In the data rows, 500 means zero.
Here is a table of points, one per row:
407:540:520:286:815:585:626:549:162:636:516:386:229:677:754:726:564:537:324:455:424:353:508:645:399:195:514:438:290:488:427:297
487:566:538:487:538:475:427:426:381:624:410:333:408:619:729:483:344:499:702:182:478:422:410:561:104:384:489:454:490:412:572:306
420:474:592:461:528:414:508:468:283:551:421:284:382:562:729:587:343:762:618:757:612:525:463:620:417:368:552:522:278:506:681:422
455:580:499:586:658:415:446:575:385:596:312:400:765:524:505:598:528:402:421:455:402:550:409:501:470:450:460:497:248:543:478:456
399:492:451:413:610:552:604:656:310:719:402:388:588:605:470:511:429:490:223:855:670:609:401:682:654:461:420:586:525:672:584:365
426:441:562:459:507:471:316:682:365:729:455:357:355:687:803:564:431:712:676:430:457:482:627:692:496:444:460:554:600:540:723:272
557:500:475:421:641:697:574:574:254:693:327:358:463:614:704:717:570:647:292:883:527:575:453:495:470:382:358:514:442:664:349:490
422:558:459:403:556:232:401:481:236:566:286:404:408:816:766:465:529:392:685:509:492:447:330:595:382:257:490:520:685:537:651:305
366:414:564:285:364:436:424:692:457:611:178:624:395:692:800:457:518:543:542:286:377:459:440:820:592:446:442:595:848:407:541:321
392:435:511:412:571:350:286:594:317:526:081:547:483:585:663:653:546:540:535:233:340:472:391:558:492:597:543:635:604:506:409:515
347:535:481:534:541:419:445:610:268:617:262:500:523:502:696:545:470:383:583:480:398:602:480:513:474:457:477:599:271:647:571:451
483:644:550:455:487:392:523:538:302:618:093:315:369:670:614:611:505:471:688:373:562:499:342:575:452:385:435:495:293:424:553:399
393:509:657:500:546:344:522:637:350:550:199:522:364:548:452:620:525:343:588:463:457:528:405:618:480:566:391:612:470:493:557:465
373:474:543:611:577:494:516:751:197:508:257:413:561:649:806:668:550:509:595:385:490:338:383:548:563:440:393:521:292:423:401:331
431:434:566:465:490:397:418:529:324:613:395:465:234:641:544:404:436:478:616:392:488:512:470:515:266:330:379:464:543:674:536:331
474:562:516:382:856:601:525:768:397:632:224:541:521:658:619:767:480:532:575:613:458:331:468:579:509:452:537:465:396:356:294:313
521:568:349:525:633:385:713:610:289:454:558:123:848:543:363:799:314:292:502:162:577:414:378:438:121:154:765:466:408:495:575:376
326:472:469:392:728:374:457:412:294:545:195:416:451:573:821:661:459:426:572:447:659:454:424:578:159:419:649:688:464:446:588:389
457:619:565:530:568:331:563:472:330:573:455:274:469:629:616:548:339:350:525:457:552:474:537:564:387:400:505:404:458:691:549:463
561:525:480:518:518:481:551:590:376:652:427:439:532:509:466:587:467:500:324:302:435:427:350:658:431:024:607:579:445:564:625:281
464:416:485:395:546:641:381:617:508:571:276:464:373:550:561:682:526:676:465:631:482:373:420:619:533:352:553:597:637:573:451:493
648:630:317:787:551:555:603:701:433:669:328:385:729:476:397:646:439:513:550:255:420:386:383:596:504:126:579:500:123:358:648:323
426:427:641:424:753:292:475:481:339:535:411:385:539:711:787:525:555:351:483:659:648:555:544:561:302:554:473:496:510:535:546:537
316:416:500:494:722:490:530:529:301:643:268:264:546:538:715:764:304:489:452:577:558:511:580:643:548:400:467:511:398:417:449:372
454:530:505:510:349:818:560:786:388:649:683:391:353:599:563:588:479:786:371:706:541:463:357:584:651:386:490:596:495:391:601:312
327:517:606:314:446:224:381:509:313:644:405:356:386:606:473:501:395:356:383:368:431:474:260:594:380:451:376:468:672:219:654:514
369:607:503:304:787:486:450:656:277:488:387:265:568:646:525:596:528:620:365:511:490:434:573:674:478:642:500:555:417:695:373:284
469:622:488:414:607:565:476:626:239:668:328:274:412:583:571:431:452:397:432:397:438:399:380:498:570:471:529:543:353:528:448:271
611:581:521:598:549:507:505:624:251:527:478:310:537:666:558:447:375:428:535:444:538:525:508:620:408:398:476:501:462:487:491:212
548:451:549:552:523:452:524:610:212:480:566:354:524:539:537:701:434:408:666:330:549:428:256:519:272:347:707:518:520:491:421:430
567:479:399:510:582:288:455:533:338:575:289:327:426:615:603:684:515:312:694:589:447:414:402:547:398:422:633:493:602:479:466:407
340:594:622:431:536:378:386:627:228:593:337:332:399:619:611:481:531:275:568:371:408:532:333:527:356:511:497:479:603:462:465:412
471:520:422:599:550:511:519:488:297:725:261:259:600:604:800:571:544:441:502:575:532:561:410:570:517:292:641:711:394:495:630:335
503:516:435:320:733:550:496:711:264:567:345:560:521:721:614:544:523:625:563:581:381:509:379:660:323:560:342:447:592:475:461:564
394:605:613:620:632:315:517:735:260:650:239:526:672:649:860:658:401:525:716:353:430:442:246:505:371:330:445:472:408:414:585:227
551:427:543:550:456:522:522:428:370:746:427:296:494:768:644:542:418:569:350:409:411:402:605:619:492:382:617:669:589:607:739:285
464:537:479:435:649:625:501:575:364:623:351:479:485:610:638:597:502:537:797:600:541:436:422:570:443:252:648:408:489:573:345:400
466:616:446:485:588:458:391:638:394:642:293:372:506:597:646:594:473:681:396:547:641:458:564:595:394:435:456:544:377:383:670:420
576:382:588:495:508:404:528:575:343:494:355:356:645:603:660:572:528:252:593:335:451:402:311:566:337:375:654:545:314:373:463:461
490:465:599:332:707:620:397:756:284:675:329:489:486:563:680:702:566:438:641:683:541:486:503:679:341:520:401:483:408:399:430:323
376:692:489:456:524:511:393:478:386:609:324:459:357:592:573:732:562:711:549:384:586:611:516:652:540:473:601:571:465:385:513:407
458:528:501:520:588:517:596:768:335:526:208:532:544:562:481:738:569:609:381:445:380:478:511:662:478:361:310:576:358:377:416:437
415:605:592:589:676:506:398:465:290:529:474:371:477:734:567:607:496:386:520:328:451:595:408:558:399:350:569:604:401:547:465:280
418:502:458:595:462:582:589:630:458:645:390:350:411:584:798:543:449:656:624:435:434:508:334:606:543:339:439:501:492:411:510:519
483:633:446:553:520:300:433:500:335:593:312:440:583:496:657:551:443:610:692:404:522:586:489:538:365:427:547:494:434:359:602:442
546:579:399:419:646:492:586:638:276:416:338:432:695:604:442:656:472:303:528:399:488:314:524:644:285:275:528:415:225:529:376:392
451:493:558:488:385:297:402:623:406:577:177:451:371:605:678:534:502:490:535:510:359:555:314:627:473:451:658:568:958:532:658:368
387:520:455:400:698:397:507:389:241:570:265:385:365:500:711:505:512:493:798:224:473:521:421:603:329:363:533:537:433:553:534:492
513:337:499:232:618:420:621:642:215:596:122:506:457:660:601:786:458:668:493:598:340:444:574:587:542:462:622:501:648:588:374:309
425:432:460:433:691:189:439:527:196:540:048:413:413:577:598:598:469:495:593:506:501:494:321:543:205:305:573:451:253:424:622:479
420:596:490:560:529:469:366:637:302:591:339:280:346:585:500:567:383:384:858:156:353:542:427:618:429:358:492:566:398:322:730:463
428:622:387:603:557:557:471:676:435:621:185:571:378:603:789:655:559:422:505:302:286:450:529:628:590:537:406:639:445:237:370:377
349:517:567:347:529:456:465:679:317:541:369:257:476:592:613:585:616:678:644:455:410:385:505:608:405:419:629:570:520:581:337:589
406:417:380:559:715:442:458:503:407:526:508:414:459:475:650:792:449:436:725:449:450:462:511:582:259:401:477:572:438:444:576:200
408:590:528:432:584:415:551:656:341:649:511:437:337:616:728:652:462:423:633:618:510:459:436:506:664:466:459:514:284:470:659:399
402:502:547:479:475:433:447:579:287:643:350:539:463:715:626:552:427:363:515:320:438:499:393:650:382:500:508:581:803:538:580:422
481:580:601:610:679:635:430:636:288:545:281:626:400:682:524:630:590:688:391:481:477:520:532:594:642:497:451:529:450:643:496:365
449:527:522:547:639:687:365:710:396:588:251:215:579:668:660:521:569:576:380:423:427:580:444:619:533:460:494:603:477:560:597:435
510:610:457:472:595:461:478:415:212:752:492:422:355:558:586:525:448:650:543:607:558:510:428:528:444:563:537:480:520:595:613:340
427:500:450:476:439:418:428:452:339:675:331:502:262:759:560:593:472:545:550:398:404:533:427:711:311:411:508:368:413:349:629:510
472:492:521:622:462:628:534:603:282:491:567:539:592:673:593:639:511:603:488:636:348:421:432:619:547:507:619:526:305:567:381:431
471:398:553:438:482:632:478:393:400:711:459:384:411:639:710:500:525:603:528:527:336:493:438:619:453:511:529:534:498:497:767:384
473:455:558:563:629:467:595:644:322:644:084:243:593:468:599:677:384:430:537:503:439:475:522:541:205:345:502:549:194:465:387:387
427:494:369:548:544:491:466:535:256:588:421:382:129:609:631:535:412:607:681:307:558:538:419:458:466:338:411:555:510:320:846:340
384:474:499:551:535:455:622:626:336:601:274:370:601:638:701:687:491:541:424:489:523:455:436:504:490:505:598:503:441:472:446:458
346:569:472:454:511:586:407:609:347:455:070:648:428:612:755:567:572:423:478:451:333:485:565:580:475:567:518:616:530:408:565:457
527:475:429:569:662:586:532:589:495:622:385:558:383:583:611:506:498:528:281:854:530:494:610:656:588:499:509:588:610:661:523:369
476:441:418:349:613:408:438:696:486:569:296:459:413:584:591:626:513:572:393:565:399:366:447:622:464:507:626:528:330:326:429:434
340:582:594:189:664:383:435:547:340:582:184:373:639:665:668:561:584:719:581:810:488:495:387:523:227:471:469:395:657:458:360:402
381:450:495:428:613:585:503:588:465:567:259:619:403:697:538:629:383:456:444:567:490:606:465:734:425:507:485:664:596:274:587:427
511:498:460:330:583:431:455:507:421:639:542:268:388:781:589:514:395:407:675:554:583:557:493:627:397:398:526:493:478:552:680:285
405:519:361:436:511:559:481:646:422:770:349:449:315:765:613:545:504:559:466:479:303:453:463:502:595:474:635:602:389:408:754:360
363:465:343:399:528:405:584:467:342:576:599:236:551:677:470:564:367:340:732:411:519:467:368:533:393:287:482:574:335:672:500:339
519:515:344:568:558:430:514:754:406:533:326:575:420:562:414:551:477:471:665:562:536:493:436:642:504:295:476:611:602:468:590:535
460:327:396:538:483:695:525:632:421:582:272:493:508:646:562:607:549:374:597:415:349:428:552:660:513:314:487:537:542:517:612:329
381:507:486:531:740:564:439:581:366:697:621:558:402:592:689:604:541:487:504:419:440:559:501:556:485:515:480:582:735:627:360:491
540:530:635:342:678:413:406:628:293:486:422:465:434:582:483:697:411:409:582:496:448:385:388:570:444:390:485:475:572:494:472:449
442:370:505:466:609:473:467:394:213:633:241:349:375:619:690:518:444:650:508:423:581:571:357:525:502:553:699:433:352:611:498:389
452:637:568:474:671:541:601:597:152:536:433:228:604:529:786:779:503:625:676:394:457:427:274:405:273:096:432:505:409:540:270:285
490:661:510:315:798:456:534:610:302:738:440:368:370:714:769:718:397:569:763:651:484:353:416:460:360:449:526:523:547:546:360:210
553:367:438:376:632:383:563:565:303:537:436:251:463:605:665:590:513:338:650:374:565:283:385:606:341:456:546:321:563:605:495:368
358:662:430:349:596:667:319:475:339:506:373:533:543:643:756:549:494:344:583:402:466:511:532:628:452:556:461:516:711:517:625:363
372:553:389:384:561:518:520:561:166:669:373:288:554:729:648:499:459:768:543:678:528:433:539:609:437:362:437:330:619:692:498:293
429:454:524:421:797:680:456:495:211:602:402:469:360:738:636:575:516:820:428:820:454:591:337:503:506:368:615:389:461:739:469:449
360:414:476:529:615:494:473:741:478:420:313:435:475:532:507:525:551:378:542:542:475:548:430:591:544:392:499:380:293:354:562:383
418:518:613:385:832:538:642:674:222:690:360:401:499:596:618:720:481:848:201:756:418:581:501:435:487:502:552:520:285:588:324:499
390:640:648:526:654:481:430:405:413:632:192:446:290:571:604:525:411:515:606:413:546:535:439:633:414:476:477:573:362:564:553:321
391:532:267:624:512:580:464:615:498:550:376:626:582:670:619:610:460:421:646:564:403:487:495:643:522:602:468:693:350:295:637:435
420:556:550:476:664:438:383:569:445:410:312:580:470:425:525:651:455:480:584:261:424:489:428:485:609:236:434:597:241:311:440:507
464:462:495:502:780:435:534:542:304:616:471:510:269:611:322:613:502:489:468:672:464:458:491:652:499:369:522:314:480:605:435:277
These points spread out most along one direction. Take the direction at right angles to it along which they spread out most. Then take the direction at right angles to both along which they spread out most. Go by this last direction. How far along it is each point below, from 0 to 99? 50 is the average, and the first point above lies past it. One standard deviation of the points above along it is 16.
362:534:580:471:611:433:473:563:478:635:253:505:433:690:504:584:491:473:574:325:451:414:382:629:532:475:388:568:632:402:454:416 -> 40
343:476:583:388:533:584:521:664:270:627:271:603:267:529:664:655:527:296:526:257:488:484:427:507:265:528:628:618:538:375:676:496 -> 42
443:532:440:363:677:650:507:686:097:582:395:401:354:689:871:600:445:489:611:690:442:512:492:552:568:440:441:508:450:742:457:452 -> 64
297:504:542:467:637:502:422:587:418:583:127:512:468:679:549:627:559:517:478:530:353:409:410:521:582:534:463:530:370:304:413:412 -> 25
312:369:516:500:452:372:279:656:407:518:212:487:393:600:518:504:584:423:686:315:454:429:358:608:619:388:515:398:711:407:558:562 -> 41
583:445:396:481:752:581:522:482:240:591:696:201:547:618:585:560:309:484:736:447:594:447:426:540:330:314:527:435:381:587:535:158 -> 78
308:327:480:470:503:523:352:246:391:718:267:393:374:777:705:481:355:663:367:579:627:457:555:610:334:244:565:602:570:425:676:325 -> 70
433:553:482:551:725:443:438:558:344:538:304:440:502:610:753:484:412:643:538:593:461:573:474:584:373:423:506:537:562:480:522:511 -> 56
330:700:443:535:399:506:392:532:123:645:178:565:391:574:584:481:466:527:555:362:588:593:279:532:457:453:353:538:531:423:769:515 -> 44
556:453:428:319:847:532:582:493:177:534:463:207:511:569:522:698:293:702:439:546:485:452:581:515:334:395:665:398:149:503:467:211 -> 64
518:470:450:401:519:402:305:515:286:576:467:166:433:661:576:536:426:524:707:247:432:479:553:534:461:270:417:407:588:468:514:423 -> 67
387:495:384:504:660:499:510:644:225:595:343:467:553:555:592:506:555:561:377:520:559:609:349:574:373:310:420:446:652:402:407:275 -> 52
384:423:442:362:611:530:465:635:370:546:245:445:521:559:616:617:478:493:670:586:504:567:551:517:327:444:508:401:397:422:594:373 -> 50
348:642:461:455:675:602:543:810:476:536:395:592:479:599:576:623:507:614:433:593:485:437:288:635:413:516:368:349:499:419:470:471 -> 35
454:434:737:328:546:303:454:564:240:482:159:361:392:634:568:436:572:537:614:647:454:561:457:553:540:447:387:504:565:504:429:679 -> 60
418:502:587:279:690:434:507:541:244:584:209:354:420:569:376:580:486:376:599:413:481:434:352:630:452:399:505:386:644:558:543:395 -> 64
